Rotation paths and how fast each direction turns (deg/step):
Each turn is a multiple of 5 degrees from 10 to 175, or 0.
Each row of a path follows its step; steps can be skipped.

step 0: [-1.15  2.64 -2.26 -0.84 -0.55 -0.98  1.41  0.57 -3.42 -2.28 -0.76 -0.89
 -1.25  1.58  1.04  2.32 -1.67 -0.84  1.58  1.82 -1.03 -0.35 -0.73 -0.28
 -4.22  0.24 -0.14 -1.78 -1.24 -0.99  0.17  1.59 -0.12 -1.08  0.72  1.32
 -4.04 -1.49  0.35 -1.71 -1.06 -0.37 -0.20 -1.85 -2.06  1.14 -0.04 -1.02
  2.25  0.11  2.84 -0.49 -0.63  0.94  1.66]
step 1: [ 1.38  0.99 -1.95 -0.67  2.04  1.16 -1.52  1.94  1.63 -1.73 -1.67  6.04
 -2.68 -1.12  1.14 -1.71  1.55 -0.48  2.14  1.27  0.68 -0.24 -0.10  1.35
  1.12  0.48  1.79  0.04  2.85 -0.32  0.84  0.54  1.59 -1.25  0.30 -0.39
 -1.45 -1.55  0.07  0.09  1.01 -1.60 -2.49 -1.91 -2.40  0.04  1.42  0.64
  1.55  1.26 -0.70  0.41 -0.78  0.82  0.29]
step 2: [ 1.60 -2.17  0.46  1.52  1.10  2.81 -1.28  0.38  2.92 -1.74  0.34 -0.87
 -0.38  0.08 -0.65 -0.44  1.43  2.55  1.31 -0.40  1.09 -2.39  0.93  1.39
  1.93 -3.20  1.22 -0.97 -0.71 -2.46  1.95  2.58  0.98  0.70  3.19  0.00
  1.77 -0.60  1.62 -0.69 -1.91 -0.76  1.09  1.18 -1.39  0.30 -0.34  2.42
 -0.33 -1.69  1.57 -1.87  0.49 -2.22 -2.08]
step 3: [ 0.80  0.03  3.90 -1.41 -1.94  1.05 -2.96  0.90  1.71 -1.19  1.09 -2.33
 -0.55  1.41 -0.08  0.68 -0.52 -0.43 -1.66 -2.73 -0.68  0.50 -1.40 -0.90
 -0.39 -3.16  0.11 -0.34  1.10 -0.54 -0.61 -0.65 -1.42 -0.53  1.27  1.98
 -3.68 -0.20 -1.56  0.22 -0.45 -0.55  1.05  1.28  2.13  0.20  1.57 -1.24
  0.81 -1.53  3.77 -1.15 -2.33  0.03  2.20]
step 5: [ 1.73 -1.06 -5.66  1.18  0.63 -1.51 -1.32  2.74  0.82  0.35 -2.25  0.62
 -1.25 -0.09 -1.28 -0.24  1.77 -0.56  0.82  2.51  0.72 -0.49  2.65 -2.91
  0.60  0.24  1.93 -0.26 -1.39  0.61  0.24  0.15  0.14  0.01  2.24  1.73
  0.52  0.40  0.77 -1.76 -0.90  0.48  0.43 -0.66 -0.45  2.20 -2.97 -0.64
 -1.91 -1.57  1.40  2.18 -0.11  1.82  1.07]
step 6: [ 0.33 -0.71 -1.67 -2.42 -0.67 -0.23 -1.82  1.93  4.10  0.30  0.50 -0.74
 -1.87 -1.49  0.02  0.91 -0.35 -0.50 -0.30 -0.25 -0.29 -1.94  1.33  2.17
 -1.45 -0.90  0.06 -1.08  1.92 -3.29 -0.55  2.34  1.40  2.31  1.10 -4.05
 -0.62  0.35 -2.28  0.04  1.95  1.46  0.14  2.04  0.43  2.37 -1.30 -1.38
 -0.88  0.22 -1.24 -0.50 -2.95  0.03  0.12]
step 7: [ 0.92 -0.68  2.99 -1.56 -0.07 -2.03  0.33 -0.65  1.45 -3.14 -1.02 -0.15
  0.34 -1.16 -2.40 -0.17 -2.26  0.56 -0.26 -1.82  1.11 -2.38  0.63  2.10
  2.26 -0.96 -1.86  2.55  0.62  2.24  2.16 -2.95  1.31  0.55 -1.23 -2.47
 -0.66 -0.72  0.18 -0.74  2.32 -1.87  1.35  0.00  2.23  1.83  0.67  1.09
 -2.08 -1.92  1.35 -1.54 -0.20 -0.91 -0.72]
step 8: [-2.43  0.67 -0.78 -0.99 -0.13 -0.42  1.54 -1.30  0.11 -0.73 -1.80 -1.59
 -2.00  2.17 -1.82  1.14 -1.58 -1.62  0.29  0.21 -1.16  0.65 -1.37 -2.05
 -1.65 -0.97 -2.56  2.33 -1.68  0.61  1.50 -1.18  1.84 -1.29  0.22  2.88
 -0.78  1.12 -2.03 -2.14 -2.17  0.41 -0.40 -0.33  0.46 -0.47 -3.78 -0.59
 -0.37 -0.49  3.92 -1.87  1.66  0.06 -2.33]
step 10: [ 0.50 -4.42  0.54 -0.01  0.21  0.59  2.08  0.47 -0.31 -0.29 -0.68  2.52
  0.30 -0.68 -1.16 -2.32 -0.24 -0.50  1.88  3.61  1.22 -2.48  1.58  0.69
  1.18 -0.69  1.74 -1.43  0.17 -0.77  3.83  1.88  3.50  0.12  1.07 -1.58
  0.20 -2.52 -0.64  0.45  1.68 -1.67  1.27  1.33 -2.30  1.02  0.17  0.42
  1.11  2.09  0.26  1.06 -0.80 -0.48 -0.04]
step 11: [-0.03 -2.39  3.84  0.28  0.08  2.44 -1.72 -1.36  2.69 -0.42  0.39 -0.47
 -1.64 -1.20  0.72  1.29  2.08  0.38 -2.38 -0.82 -3.36 -3.22 -0.21 -1.73
  0.09 -0.98  1.29  2.24  0.56 -0.04  0.72 -1.83  0.58  0.57  3.01 -0.35
  0.42  0.16 -0.70  1.38 -0.88 -0.73 -0.63  0.37 -1.09  1.76 -1.88  2.09
 -0.34  1.38  2.93 -2.25  0.03 -1.38  1.30]
Speeds:
[ 0.21  0.10 -0.32 -0.15  0.90  0.14 -0.26 -0.01  0.22 -0.94  1.13  0.29
  0.33  0.35 -0.16 -0.31 -0.05 -0.83 -0.24  0.66 -0.21 -0.49  0.49 -0.45
  0.69 -0.24 -0.02  0.50  0.28  0.38 -0.78 -0.32 -0.38 -0.20  0.09  0.34
 -0.38 -0.37  0.71  0.64  0.49  0.06 -0.48  0.20  0.54 -0.51  0.09 -0.64
 -0.81  0.38  0.34 -0.03  0.08  0.09  0.25] => 175
[ 0.30 -0.58 -0.68  0.17  0.28  0.35  0.20  0.72  0.11  0.00  0.03  0.08
 -0.57  0.03  0.61 -0.48  0.85 -0.92  0.50 -0.51 -0.36  0.42 -0.83  0.22
 -0.19 -0.40 -0.02  0.60 -0.03  0.24 -0.06  0.15 -0.48 -0.79 -0.65  0.08
  0.47  0.25  0.48 -0.36  0.48  0.61 -0.26 -0.22  0.21  0.71 -0.55  0.28
  0.27 -0.32 -0.05 -0.05  0.99 -0.35 -0.35] => 100
[ 0.61 -0.25  0.06  0.38 -0.56  1.04  0.20  0.32 -0.02 -0.39 -0.27 -0.23
  0.43 -0.79  0.01 -0.12  0.74  0.05  0.11 -0.42 -0.20  0.57 -0.16 -1.11
  0.22 -0.33 -0.41 -0.02  0.61 -0.13 -0.60  0.10  0.33  0.37  0.41  1.05
 -0.16 -0.01  0.63 -0.10 -0.20  0.01  0.71  0.30  0.01  0.23  0.41  0.53
  0.07  0.76 -0.44  0.26 -0.84 -0.01  0.18] => 40
[-0.50  0.25 -0.38 -0.12 -0.01  0.54 -0.88  0.65 -0.07  0.47 -0.31 -0.72
  1.29  0.20 -0.20 -0.59 -0.29  0.17  0.56  0.07  0.39  0.02 -0.49 -0.54
  0.13 -0.90 -0.16  0.38  0.67  0.23 -0.05 -0.33 -0.05 -0.03  0.29 -0.43
  0.17 -0.53 -0.67 -0.45 -0.03 -0.68 -0.31 -0.11 -0.28 -0.39  0.35 -0.42
  0.32  0.10 -0.14 -0.61  0.72 -0.07 -0.62] => 60
[ 0.22  0.24 -0.10 -0.14 -0.77  0.50  0.24  0.00  0.67 -0.03  0.02  1.26
  0.58  0.34 -0.13 -0.42 -0.80 -0.01  0.69  0.29 -0.51  0.13 -0.63  0.48
  0.33  0.55 -0.05  0.05  0.38 -0.12 -0.08 -0.50 -0.01 -0.45 -0.42 -0.57
  0.12  0.36  0.12  0.69  0.03  0.07  0.05  0.08  0.33  0.41  1.02  0.33
 -0.04 -0.63 -0.65 -0.11 -0.61  0.70 -0.47] => 130
[ 0.31  0.93  0.21  0.36  0.44  0.32 -0.11  0.11 -0.39 -0.23 -0.40 -0.60
 -0.16 -0.05 -0.80 -0.26 -0.47 -0.47  0.00  0.05  0.14 -0.30  0.41 -0.77
 -0.01  0.15 -0.20 -0.22  0.32 -0.34  0.98  0.01 -0.14  0.30 -0.61 -0.35
 -0.17  0.58 -0.44 -0.34  0.04  0.47 -0.28  0.28  1.34  0.73 -0.58  0.10
 -0.47  0.12 -1.09  0.26  0.15  0.12 -0.05] => 35
[ 0.13  0.56 -0.20 -0.03 -0.14 -0.33 -0.36  0.02 -0.03 -0.78  0.28  0.21
  0.36  0.06 -0.65 -0.21  0.40  0.38 -1.36  0.51 -0.16  0.88 -0.20  0.25
  0.09 -0.28  0.10 -1.25  0.52 -0.12  0.30  0.52 -0.30 -0.22  0.17  0.53
  0.69 -0.17  0.05 -0.46  0.48  0.16 -0.76 -0.41 -0.01  0.37  0.23  0.53
  0.32 -0.44  0.18 -0.89 -0.05  0.07  0.16] => 25
